a =
array([[3755, 3782, 5065, 6100, 5169, 5245, 3293, 4606, 6463, 7174, 4487,
        2616, 5278, 2718],
       [5105, 3744, 4918, 5826, 5480, 5215, 1963, 6911, 5005, 4301, 7710,
        3161, 4734, 3832],
       [2423, 4085, 6408, 2281, 3297, 6155, 6725, 3570, 7036, 3480, 4666,
        3987, 4947, 3996],
       [4771, 4061, 4969, 5828, 3991, 5841, 3559, 4331, 5849, 4352, 5364,
        1650, 4540, 5899],
       [4514, 6005, 4251, 3665, 5400, 2814, 5245, 4915, 3138, 3841, 4523,
        7505, 4327, 3933],
       [2069, 4433, 4251, 6236, 4806, 2711, 2380, 3773, 4803, 4442, 4225,
        2985, 4507, 5488],
       [6079, 5485, 5268, 3579, 3282, 5215, 5535, 4624, 3267, 1546, 2870,
        6936, 5646, 6591],
       [4277, 4184, 4711, 5097, 5043, 4876, 5019, 5539, 5319, 8780, 3203,
        5891, 6456, 2657],
       [4353, 5804, 3537, 3268, 5470, 2077, 6536, 4522, 3836, 6116, 4807,
        6260, 4472, 6967],
       [2948, 5172, 4659, 6853, 4056, 3783, 1943, 3128, 4389, 2421, 3129,
        2731, 4465, 5793],
       [4870, 5336, 3832, 5473, 5253, 3196, 4412, 4306, 3291, 5183, 2998,
        6073, 4858, 5187],
       [3319, 5501, 3567, 4333, 5314, 2425, 5224, 4060, 3685, 4583, 5368,
        5351, 3253, 5357],
       [6221, 5089, 2943, 7412, 5076, 3559, 3465, 3855, 2375, 5168, 2993,
        5184, 3583, 4931]])
The 1st entry in reading order is 3755
Which number is the entry just left of 4333? 3567
The entry just right of the largest entry: 3203
The entry just right of 4734 -> 3832
Which number is the entry just left of 5480? 5826
Which number is the entry just right of 4624? 3267
The entry just right of 3465 -> 3855
Which number is the 2nd largest entry? 7710
Which number is the entry just right of 4184? 4711
Which number is the entry just right of the smallest entry? 2870
The largest entry: 8780
Which number is the fifth entry in reading order? 5169
The minimum: 1546
The entry just left of 4523 -> 3841
The entry just right of 5364 -> 1650
Which number is the entry just left of 2998? 5183
The second entry in reading order is 3782
The entry just left of 6073: 2998
Which number is the entry just left of 5253? 5473
Which number is the entry just right of 2421? 3129
The entry just right of 3783 is 1943
The entry just left of 4327: 7505

Read these off the grid that follows.
1) The entry just left of -21.2?
2) The entry just left of the largest entry?
3) The 3rd largest entry?
4) The first entry in reading order?
5) The entry just left of the smallest entry?
[[ 21.6  23.1 -33.3 -16.1 -26.3 -27.7  19.9 -32.6 -27.1 -29.8 -23.6  23.4
  -13.3  25.7]
 [ 45.4  48.3 -44.8 -21.2 -37.0 -37.9  41.9 -53.6 -41.6 -44.8 -34.6  48.5
  -15.8  49.9]
 [ -8.0  -4.5  10.0 -17.9 -10.6  16.2 -11.7   1.1  17.2  16.7 -11.4  -4.2
  -15.4   2.3]
 [-18.5 -21.6  -9.0  27.4  27.3 -14.2 -14.1  23.9 -11.8  -9.7  28.4 -21.4
   26.0 -24.0]
 [-13.4 -10.4  23.4 -20.6 -10.2  25.6 -16.8  -0.2  23.3  23.9 -13.4 -10.6
  -19.6  -7.6]
 [-29.9 -27.4  52.7 -50.5 -33.7  58.2 -34.7  -0.6  62.1  59.9 -36.6 -27.7
  -55.1 -21.4]
 [ 12.4  15.0  11.8 -31.0 -29.7  14.6   8.3 -27.6  10.6   9.1 -31.9  14.6
  -30.5  15.2]
 [ 24.0  21.9 -22.8 -15.8 -29.6 -21.0  24.8 -33.3 -17.6 -21.6 -25.7  21.8
  -18.7  20.0]
 [-19.0 -18.7  -8.9  18.6  23.3 -13.3 -17.6  14.3 -17.6 -13.7  21.1 -18.7
   21.7 -20.5]
 [ -0.9  -1.2  -6.6  -6.2  -8.3  -4.2  -0.8  -3.7  -0.6  -2.1  -6.4  -1.0
   -7.0   0.9]]
1) -44.8
2) -0.6
3) 58.2
4) 21.6
5) -27.7

[[  6.2  -3.5   2.4 -16.4   3.4 -20.8  -4.0  -5.9   9.7 -10.9   0.9 -14.8]
 [-12.9   1.9  -2.3 -18.7  11.9  49.4  34.2  14.5  43.2   9.7 -19.6 -26.8]
 [  3.5 -22.6  15.1   5.7 -20.7  12.7 -27.9 -33.6  19.3  32.6  24.8 -31.9]
 [ 10.7 -20.6  15.1   7.0 -19.9  12.0 -23.0 -33.5  11.6  38.3  24.9 -23.8]
 [  8.2   3.4  -2.3 -33.1  -3.9  48.1  29.2   8.4  64.4  -2.3 -25.9 -53.4]]
Rows and columns are numbered from 0.
The entry in row 0 and column 2 is 2.4
The entry directly below -10.9 -> 9.7
The bottom entry of the column that holds the smallest entry is -53.4
What is the entry at row 0, column 1? -3.5
What is the entry directly above 5.7? -18.7
The top-left entry is 6.2
The entry just right of 14.5 -> 43.2
The entry directly below 32.6 is 38.3
The entry at row 2, column 0 -> 3.5
The entry in the bottom-left corner is 8.2
What is the entry directly above 64.4? 11.6
The entry just left of 0.9: -10.9
What is the entry directly below -5.9? 14.5
What is the entry just left of -33.1? -2.3
What is the entry just right of 19.3? 32.6
What is the top-right entry? -14.8
The entry directly below 24.9 -> -25.9
The entry just right of 49.4 -> 34.2
What is the bottom entry of the column that holds the largest entry? 64.4
The entry directly below 12.0 is 48.1
What is the entry directly below -23.0? 29.2
The entry in row 1 and column 0: -12.9
What is the entry just left of -20.6? 10.7
What is the entry directly below 5.7? 7.0

Read these off the table that follows. Indices start at 0.
1) Read off the entry directly above -34.0.
2) Read off the entry in row 0 and column 1.
3) Read off the entry in the bottom-left corner.
4) Read off the entry just right of 8.1.
5) Read off the entry at row 1, column 1.
6) Read off the entry at row 2, column 0.
7) Read off the entry in row 1 and column 2.
8) Read off the top-right entry.
[[-44.9 -31.2 -17.1   5.3  20.7  35.1  56.7  56.3  42.3  37.0]
 [ 48.8  46.0  32.6  25.0   8.3 -14.1 -40.8 -41.0 -54.1 -52.7]
 [-42.3 -45.4 -66.3 -55.0 -27.8 -14.4   8.1  14.8  41.8  54.2]
 [ 21.8   4.5 -21.9 -34.0 -53.5 -56.0 -51.8 -39.2 -18.3  -5.7]]
1) -55.0
2) -31.2
3) 21.8
4) 14.8
5) 46.0
6) -42.3
7) 32.6
8) 37.0

B = [ 939  -33 -885  278  -12]
The entry just left of the smallest entry is -33
Which number is the third entry from the right? -885
The 2nd largest entry -> 278
